A state moves one step at a time under one of 7 hidden systems, and each row is a state written as 18 numbers. Each run below is a few steps of one system.
run 1, V:
[[  9   4  -2  18 -14   7   8 -12   9   0  13   5   6   5  -2  -5 -11  -6]
 [  3  -4   9  -5 -12 -10   0  -7 -26  -3  -7   2   1   4   0  11   1  -1]
 [  1  11  -3   2   6   3  -7  -7  11  -8  10   8   3  -6  16  21  -1   2]
 [  4  -3   1  -7  -2   9  -9  -3  -1  -3  -3   0 -13 -12 -16   4  19  -3]
 [-11   2 -11 -15  22   4   0   6  -7   0   7  -1  -1  -9   2  -7  -5   0]
 [  9   0  -1  -5   3   2  14   5  17  -9  -2  -6   7   3 -16 -12  -3  -6]
 [  1  -1  -7 -10  -8 -17   3   3  -5  12  -6   9  12   8   0 -13   1  -2]
 [ -6  10  16   6 -12 -10   3  -7   9   1  12   6   6  -4   9  -7  -6   2]
 [ 15  -2  17   1  -9   7  -8  -1 -10   8  11   7  -4   7  -3   7   1   0]]
run 2, Q:
[[-10  -4   7  14 -14  -7   7   1  18   2  -9  -8   9   1   5 -17  -9  -2]
 [ -9   2  -4   3  -6  -8 -12   3   0  25   4  12  -6   1  10 -14   9   9]
 [ -6  -5   6  11   0  21 -13  -7 -13   9  18  -1 -10  -6   2  -2  -9  -5]
 [  7   1  -2  18   2   8  -7  -3  -5  -6  -2  -1  -5   9  18  27  -4   8]
 [ -7  -2 -27  12  16   4   7   3   1  -8 -13 -14  -8   4  -7   5   4   6]
 [-18 -10   9  -3   7  -2  -5  11  17  -3 -21 -19  -1 -12   1  -3   7   0]
 [  4   0  10  -9  15   4 -11  21  21  19   9   3   2   7   5  -9   3   6]
 [ 21 -12  10  11  -9  19  -3   8  -6  14   4  -1  -6  19 -11 -11  -6  -3]
 [ -1  -1   7  25 -10  -7  12   0 -17  -2  -7  -9  -1  20  15  -2 -18  10]]
run 3, X (9 x 18):
[[-24  -6 -10   4  -4  10  -6 -15 -15   5   7  -4  -7 -22  -6 -13  -2 -11]
 [  3   1  22 -11   8  -4  12   1 -12 -26  -3 -12   7   0   4  16 -15  -2]
 [  8  12 -31   0   0  -2  13  -9  20 -12   3  12  10  -4   0  -5  -1  -5]
 [-17  -3  -1 -19  -3 -27  -2  -2 -15  12 -10   0   5  -4 -15  -3  17  -1]
 [  7  15  20 -11   7  -4   4   8  -2   5  27  14   3   5  14 -12 -15   8]
 [  7  -8  -9   8 -14  17   9 -12  -5   1   9  -1   0  -3 -26 -22  -8 -18]
 [ -8  -1   4   3 -12 -14  12  -7 -35 -19 -20  -6  -6  -2  12   5  -6   6]
 [  4  21  11  -2 -11 -11   9  -8  33 -19   7  12   9 -14  11   2   3   2]
 [  1  -4 -18 -23  -8  -1 -17 -16  -9  15   7  18  11 -13 -16   4  16 -20]]
run 4, Y:
[[  9   9   2  11   8   3   6   1  -5  -5   9  -2 -15  12 -11  13   9  14]
 [ 10   4  -9   1  12  11  13   8  10 -20  -5  -6  -8  -1  -3  -4  -2   4]
 [  8  -7 -14 -20   9   2   2  14  -3  -2 -16   0   2   1  -3  -9   4  -3]
 [-17  -4  -9 -13   8  -7  -4   3   3  12   1  -1  12  -8   0 -14  -4  -8]
 [ -4  -4  17  -5  -7  -4  -8  -2   0  15  10   4  15   2   5  -5 -11  -9]
 [ -1   1   5  18 -16  -2   1 -13 -13   7  10   4   0   8   2   0  -9   0]
 [  3   6   6  19 -16  -3   5  -7   2 -12  -8   0  -9   0   9   5   4   9]
 [  9   6 -11   1   1   4  -7  -1   7  -7  -6   7 -13  -4   1  13  21   9]
 [ -5   1  -4 -12  19   9  -3   4   4  -7   4  -6 -10 -13 -13   5  11   0]]
run 5, K, 9 rows:
[[  0   3   8 -13  24   2  -1  17  -6 -18 -11  -9 -13  -3  14  17   4  15]
 [ 22  -8 -17 -11   8  21 -10  11  22   8   0   6   3   4 -13  -2   8 -11]
 [-18 -13 -11   7   9 -10  12   7 -13  13 -11 -21   1  14 -22 -18  -3   1]
 [  5  14  11  -3  13 -11  22   9  19 -19   5  -4  18  10  13   1 -22   5]
 [  7  -2  -4   7 -29  -6  -9 -10  20  24   6  19  17   3   3 -15   1 -12]
 [-26   2  10  22  -7 -16  -3  -4 -25   9  -5  -7 -14   3  20   0  -2  19]
 [ 27   6  14   0   2  17 -10   3   8 -19   4   9  -3   1  27  31  -4   4]
 [ 10 -22 -24   1 -18  13 -19  -5  -9  15 -24   4  -5   0 -14   2  21 -15]
 [-21  -4   1  -8  26 -13  11  18 -13 -18 -27 -27 -12  -2   1   4   4  16]]
run 6, U:
[[ 11  -7 -20 -11   6   3 -17   0   0  14   0  12  15  10   6  19   2 -10]
 [-24  11 -13  18   9 -10   9 -13  -1   4  16  -6   0   0  -3  -1  -6   6]
 [ 13   4  10   1   9 -11   7  17   9  -5 -11  -6  -1  20  -1  12   8  16]
 [ 13  -1 -19   8   2  24   2  -4  -3  -9   3   1 -18  -4 -14  -3   7  -1]
 [-21  -3  13  -4   7  -1 -11   9  -7   3  -6  -8 -17 -15  10  -6   8  11]
 [ 12  -3  -7 -13  10  11  -7  16  21   9   2   8  12   4  11 -10  -8  -6]
 [-14 -12 -13  24  -7   5  -5 -10  -6  19  -1  -9   4   9  -5  -3  -8  -7]
 [ -4   9 -10   0   4 -21   9   7  -9  -7 -15   4   0   9  23   4  -2  17]
 [ 14   7 -13  11  -4   8  -2  -5  31  -7  -2   6  -3  -2  -4  11  17   1]]
run 7, Y:
[[  6  -2   8 -14  -4   6  -7   3   0  -9  -9   3  -6 -14   4   2  10  -2]
 [-10   4 -12  -8  14  -2  -4  -5 -13   2   9   2  -1  -4  -2   9   2   0]
 [ -3  -3  11  -2   5   2   4  -1   6  -9   0 -11  11  -1  -2   8 -11  -8]
 [  8  -3  -5   2   0  -6   5   2  -5   7  -4  -1   6  19  -8   3  -1   1]
 [ -6   2  -4  10  -3  -3   6   1  15   2  -3  -4   0   0  -2 -13   1   3]
 [  9   2   6  -7  -5   1  -5   6   3   6   2  10  -5  -1   5  -8   7   3]
 [ -6   3  -6   0   0   6  -2  -8 -10   0  11   5  -7 -10   1  -7  -2  -2]
 [ -1   0   9  -4  -3  -2   1  -3  -8 -12  -4  -1   2  -6   9   8  -6  -2]
 [  1   0 -12   3   1  -4  -1  -6  -1  -1  -4   1   6   5  -1  15   3  -1]]
run 8, Q, 9 rows:
[[-19  -9   0   9   0   4  -1   3 -10  -2 -13 -13  -4  -8  16 -11 -14   0]
 [-10  -4 -11   3   9   1 -19   5  13  17  -1   3   9   1  20   7  -2  -1]
 [ -1 -13  -3   8  10  16 -15   3  -5  19   5  -9  -9   8 -16   7   7  -2]
 [ -1  -3  22  21   5   6   3   5   3  -6  -1 -19  -6  12   2  13  -8   9]
 [  3   5 -17  21   4  -1   8   9  22   0 -10  -3  -5  13   7  -7   2  14]
 [-15 -13  -2   5  -3   5  -6  11  -3  10 -17 -11 -15  -8   0 -25   7   3]
 [ -9  -5  18   2   8   9 -17  13   5  15   8  -2   2  -1  26  -4 -14   2]
 [ 16  -9 -15  19   3  20 -14   4   1  21   7   4  -1  23   3   8  -3   0]
 [-11 -13   3  28   0   4   4  -1 -20   0 -14 -25 -13  14  -7   7  -4   7]]
run 9, M (9 x 18):
[[-10   1  -5  -5   1  -2   4  -9   2 -12  -4  -4   6 -15  -1   0  -3  -8]
 [ -6  -1   0 -11   7 -11  -2   6   8   3  -8  -4   3  -1  -8   2  13   2]
 [ -3   2 -11  -1   9   0  -3   1  -1  16  13   4   0   6  -9  -5   3   1]
 [  5   1  12   8   4   5   8   4   0   0  11  -6  -2  12  -7  -3 -10   3]
 [ 16   0   0  -2 -10   0   9   0  -2 -10  -6   5   7   7   6  -5 -10  -3]
 [ -7  -1   3   0 -18  -8   3  -8  -4  -4  -8   3   1 -11   2 -11   3  -4]
 [-10   3   9 -13   3  -9 -11   3  -1   8   3   5  -1  -9   8   1   9   4]
 [  1   5  -1   0   9   9 -10  -2  14   8  18   5   2  -2  -1   9   2  -3]
 [  8  -2   4   1   5   9   6  -6  -2 -10   7  -8   4   4 -16  13  -6  -7]]
run 10, M (9 x 18):
[[ 16   9 -11   5  -9   9   6   2   6  -9  -1  14 -13  -4   9 -14   5   7]
 [ -2 -12  13  -4 -10  14 -10  -1 -14  -1  -7  -5 -12 -14  -3  -8   3  -7]
 [-13  -1   0 -13  16   2  -6   7   4  -3   0  -3   8 -11  20   2 -12  -3]
 [ -1  -7  -6   9  -1   2  -7  -3  25   8  -4  -5  13   4  -8  11   5  -9]
 [ -6  -2  -6   2   5  -9   5  -9 -22   3   3  -6   4  12 -13  12  -2  -1]
 [  2  14  -3   6   6 -11  14   8   7  -7  -1   2  -7   8   5  -6   3  18]
 [ 17  -5  -2   3 -15  12  -7   2  -5   9  -4   9 -12   4  -3 -10  10   0]
 [-11  -2   9   0   3   9  -2  -3 -18  -5   7  -4  -6 -11  11  -6 -15  -2]
 [  4  -1   6  -3   2   1  -4   8  24  -8 -11  -2   9  -3  16   8  -2  -2]]
run 11, X, 9 rows:
[[  3  -6  -5  -2   7  -1  -6  -8  -6   2   0  -4  11   9 -10  27   2  -8]
 [ -9  13 -13   6  19  -6   5   2   1   0  11   0  -8   4   1   5   4  15]
 [ 10   0   4  -9   7   1   5  11   8   0  -2  -4  -7   4 -20  -7  13   3]
 [  5  -4  -8  -6   0   6  -4  12 -10   6  -8   6  -8   1  12 -17   0   4]
 [ -8  -9  16   6  -6   2  -1   5   8   2  -7 -10   4  -3   5 -13 -10  -4]
 [ 12  -6  -2   9 -11   5  -3  -5   1   1  -5   2  11  10   9  10  -9  -8]
 [-13   2  -6  17  -3  -7  -4 -11   2   5   1  -3  -1   0   1  12   5   4]
 [  6   6  11  -2   6  -1  -5   0   4  -2   7   0  -4   3  -6  18  11   7]
 [  4   3 -14  -3  12  14  -6   3   1   3   9   5 -12  -5  -3  -2   8   3]]
run 12, V, 9 rows:
[[ -7   2  12 -15   9  -1  -1  14  -2  -6  -6  -3  -9 -11   9 -10   2   7]
 [ 11  -6  -5   1   4  17  -3   8  15   8   6   1   3   3   0 -14  -8  -7]
 [ -8  -9  -5   3 -11  -6   8  -7 -16   4  -6  -6   6   3 -12 -13  -7  -9]
 [ -3   6  12   1   2 -15   6   0   6  -5   1  -3  16  10  11  12 -11   3]
 [ 12   3   1   9 -13  -1 -10  -5  10   9   1  11  -4   6  -3  11  18   4]
 [-15   5   1   1   2   2  -7  -5 -21   2   8   2 -17 -13   6  -1   5   8]
 [ 11   0   7  -1  17  20   4   9   4 -17   4 -10  -5  -1   1   5 -11   0]
 [ 10 -10 -28  -5   0   5   1   1  -4   1 -16   2   5   6 -10  -2   5  -9]
 [-23   4  -1  -7  -2 -21   7  -3   6  -6 -11  -5  10 -13   9  -7  -1   0]]
run 13, K:
[[ -1  -4   0  -5   8   9  -6   4 -21   2   2  -2 -11   0   0   1   0   3]
 [  6  -4  -7  -2  10  15   3   1   1 -13  -1  -7   0  -3  -6   5  -6  -7]
 [ -4  -6  -4 -11   0  -6   3  -3   3   1  -5  -4  12  -3 -16  -2   2 -12]
 [-14  11  -3  -3   8 -15   8   0   7   0   5   0   2  -5  -2  -7   1   6]
 [  4   9  12   4  -1   1  -1  -1  10   8  20   7  -1   3   0  -4  -1   4]
 [  4   0  -2  12 -11   5   1  -9 -17   6   9   6  -6   6  -2  -4  -4   1]
 [  1  -2   8   2  -8   4   5  -8 -12 -19  -7  -6  -3  -8   5   7  -7  -3]
 [  1  -2  -2 -18  -3   1  -9  -3   2  -5  -6   8   4 -16   4   5   7  -9]
 [-16   0  -8  -4  12   1  -9   2   2   9   2  -3 -10 -11  -5  -3  13   3]]
run 14, U:
[[ -7   4 -19   5  14  -6   8   1  -3  -4  -4  -6  -2   6  -2   4   0   7]
 [  1   3  -6   4   7  -3   2   8  13  -2  -9  -5 -10   3  -6   0  16  11]
 [  4  -1  -9   1   6  12  -9   7  -1  11   5   4 -16   0  -3  -6  12   6]
 [ -8   0   2   8   7   8  -6   9   2  10   5  -2  -9   0  15 -12  -6   8]
 [  6  -7  -7   9   3   8  -5  10   8   4 -10  -3   4  10  17   1  -9   0]
 [ -7  -3 -23  13   2   3  -4  -5  -2   1 -10  -2  -1   0   9   8   1   1]
 [-10   8 -12   2  12 -10  -5   3  10   2  -4   1  -3  -2   9  10  12  12]
 [  4   5 -11   6  15   6  -6   6  16  10  11   3  -5   8  -6   6  10   8]
 [ -5  -1  -4  16  14  10  -1   7  -7   8   7  -9 -15  10  -1  -2  -2  12]]

Name the system that made each run.
run 15, 2 rows:
[[-10   6  -9  -4  16  -4  -7   8   0  -6  -9  -1  -9  -6  17  13  10  14]
 [  2  -1   5 -13  17   5  -7  14  27   6   4  -4   6  -2  -7  -3   5  -3]]
 => X
run 16:
[[ -6   0 -16  -2  15  11   2  11  -6  -2  -2  -2 -12  -6   8 -17  -5   6]
 [  0 -15   5  -4  -1  12 -14   7   3   2 -14  -6   6  -5  14   2  -6 -10]]
 => Q
run 17, 2 rows:
[[ -1  -2   0  -6   4  10   1  -5  13  -7   7  -5   5 -12 -17  -2   1 -13]
 [ -2  -3 -15 -13   9  -4   3   2 -21  -4  -7   0   3   2   4   4  -5  -1]]
 => X
run 18:
[[-23  -2   4   3  -4  -7  -8  -7  -7   8   0  -3   1 -11   8  -3  -3  -2]
 [  9   3  16  -2   3   4   3  -2   5  -7  12  -1  10   5  -1  13 -11  -5]]
 => X
run 19, 2 rows:
[[ -1   2  -9   1  -1  -5   0  -4 -17   6   1   3  -9   4 -10   0  11   6]
 [  0  11   9  -1   1  -4   5   6   9  -4   5   4  -8  -4   7 -11   3  11]]
 => U
run 20:
[[-21  -3  -3  -1  15 -20   4   0 -13   9  -3 -14   8  11 -12  10   0   4]
 [  3  14   1  14   8 -11  10   6  24  -3   3  -2  -2  13  -1   6   8  18]]
 => V
run 21:
[[  5  -1   6  -2  -5   0  12   5   7 -23 -17  -7   2  -6  11  -6  -9  -2]
 [  1  -1 -13  -6 -13 -10  -4  -6  14   2 -12  10  17  -5   8   0   4 -10]]
 => X
run 22, 2 rows:
[[-18   8   8   3   8   2 -16  -2  32  10  16   1   3 -17  10   4   5   1]
 [ 13  -7   4  -6   9  10 -10  -6   0   5  11  -3  12  10 -19  30   3 -13]]
 => M
run 23, 2 rows:
[[  4  13 -10  -4  -7 -24  -1 -11   5   1   1  16  12   6   5  21  14   5]
 [ -9   6  -8  -8   4   2   9 -13  -7  -7  13  -2  -8 -16 -30  -8  11  -5]]
 => Q
run 24:
[[  1   2  11   0 -12  -4  -5 -11 -19  -5   3   7   2  -2  12  14  -5  -1]
 [ -5  11   0   6   0   4   3 -16   9 -11  17   2   0 -13  -3   7  -2  -4]]
 => X
run 25 (2 x 18):
[[-12   8  -3  11  10  -2   6  -7   1  -6   8  -7  -6  -2  -4   7   0   7]
 [ 16   0   7  -5   4   6   3   8   9 -11  -5  -1   3   6   1   9  -1   0]]
 => Y
run 26:
[[ -7  -3   6  15  -1  -9   3   2  -8  14   4  -7   3  18   0  -3  -8   7]
 [-11   1  -5  26 -10   0   0 -10  10   9   4  -3   0   2   3  -5  -3   2]]
 => Q
run 27, 2 rows:
[[ 17   6  11 -23 -14  -8  12   6  -4 -16  -9  13   3  -6   7 -17  -2  -1]
 [ 10   1   2 -14 -14   6 -12  -5   6   8  12  22  15 -10  16  -7  -8 -14]]
 => V
run 28 (2 x 18):
[[ -2   9  -4   9  14  -2   7  -3 -19  12  29   4   4  19   2   1 -19   8]
 [ 13  -7   6  19 -20  11  14  -3   8 -19 -15  -9   5   4   6  -7 -18  -8]]
 => Y
run 29 (2 x 18):
[[  2  -4  -5  -3  12  -1   4   4  -8   3  -1  -8  -2  11 -20   6   6   2]
 [  3   7  -3   2   8  -2   8  12  -1  -2  -3   1 -12   7   7 -10   2  16]]
 => X
run 30:
[[ -5  12 -11  17 -14  -3   4 -20 -15 -10   1   6 -25 -12  -7   3  20  12]
 [ 12   3  31 -19   0   9  -1   6 -12 -20   0  -2 -18 -13  -8   6  11   4]]
 => K
run 31:
[[-23  -4 -28  18   1  -9  -9 -17 -10  24   5  -1   6   6  -3   8   2  -3]
 [ -4  21  -4   5  14 -27  13   9   7  -2   2   4   0  17  15   5   3  27]]
 => U
run 32, 2 rows:
[[-10  -6 -11  -9  -2  -6  -2   5  -8  11  -8   4   7  -3  12 -21  -8  -4]
 [-16   1   7  10  13   4  -6   4  12   2   7  -9   3  -3  18   5 -12   4]]
 => K
run 33, 2 rows:
[[  1   1  -4  -6   8   0   9   8 -15  -7  -4  -4 -10   1  -2 -10  -2   7]
 [  2  -3  -1   2   0   6  -1  11  10   6  -6   0  -4   0   7 -18  -2   2]]
 => M
run 34, 2 rows:
[[ -8 -12 -22  11 -14  17  -7 -11   1  -1 -12   0   0 -17  11 -13  -8 -15]
 [-17 -16  22  -7   4  -4  -3   3  -2  -4 -14 -23  14  -5  -2   8 -11 -12]]
 => V
run 35:
[[ -4  11   7   3   5   5  10  -6  14 -12  16  -4  -8 -13 -17  -8   4   1]
 [  7 -11  22 -12   4   5  -6  12 -12   6  -3  -8  -5   6 -11   1   3  -1]]
 => U
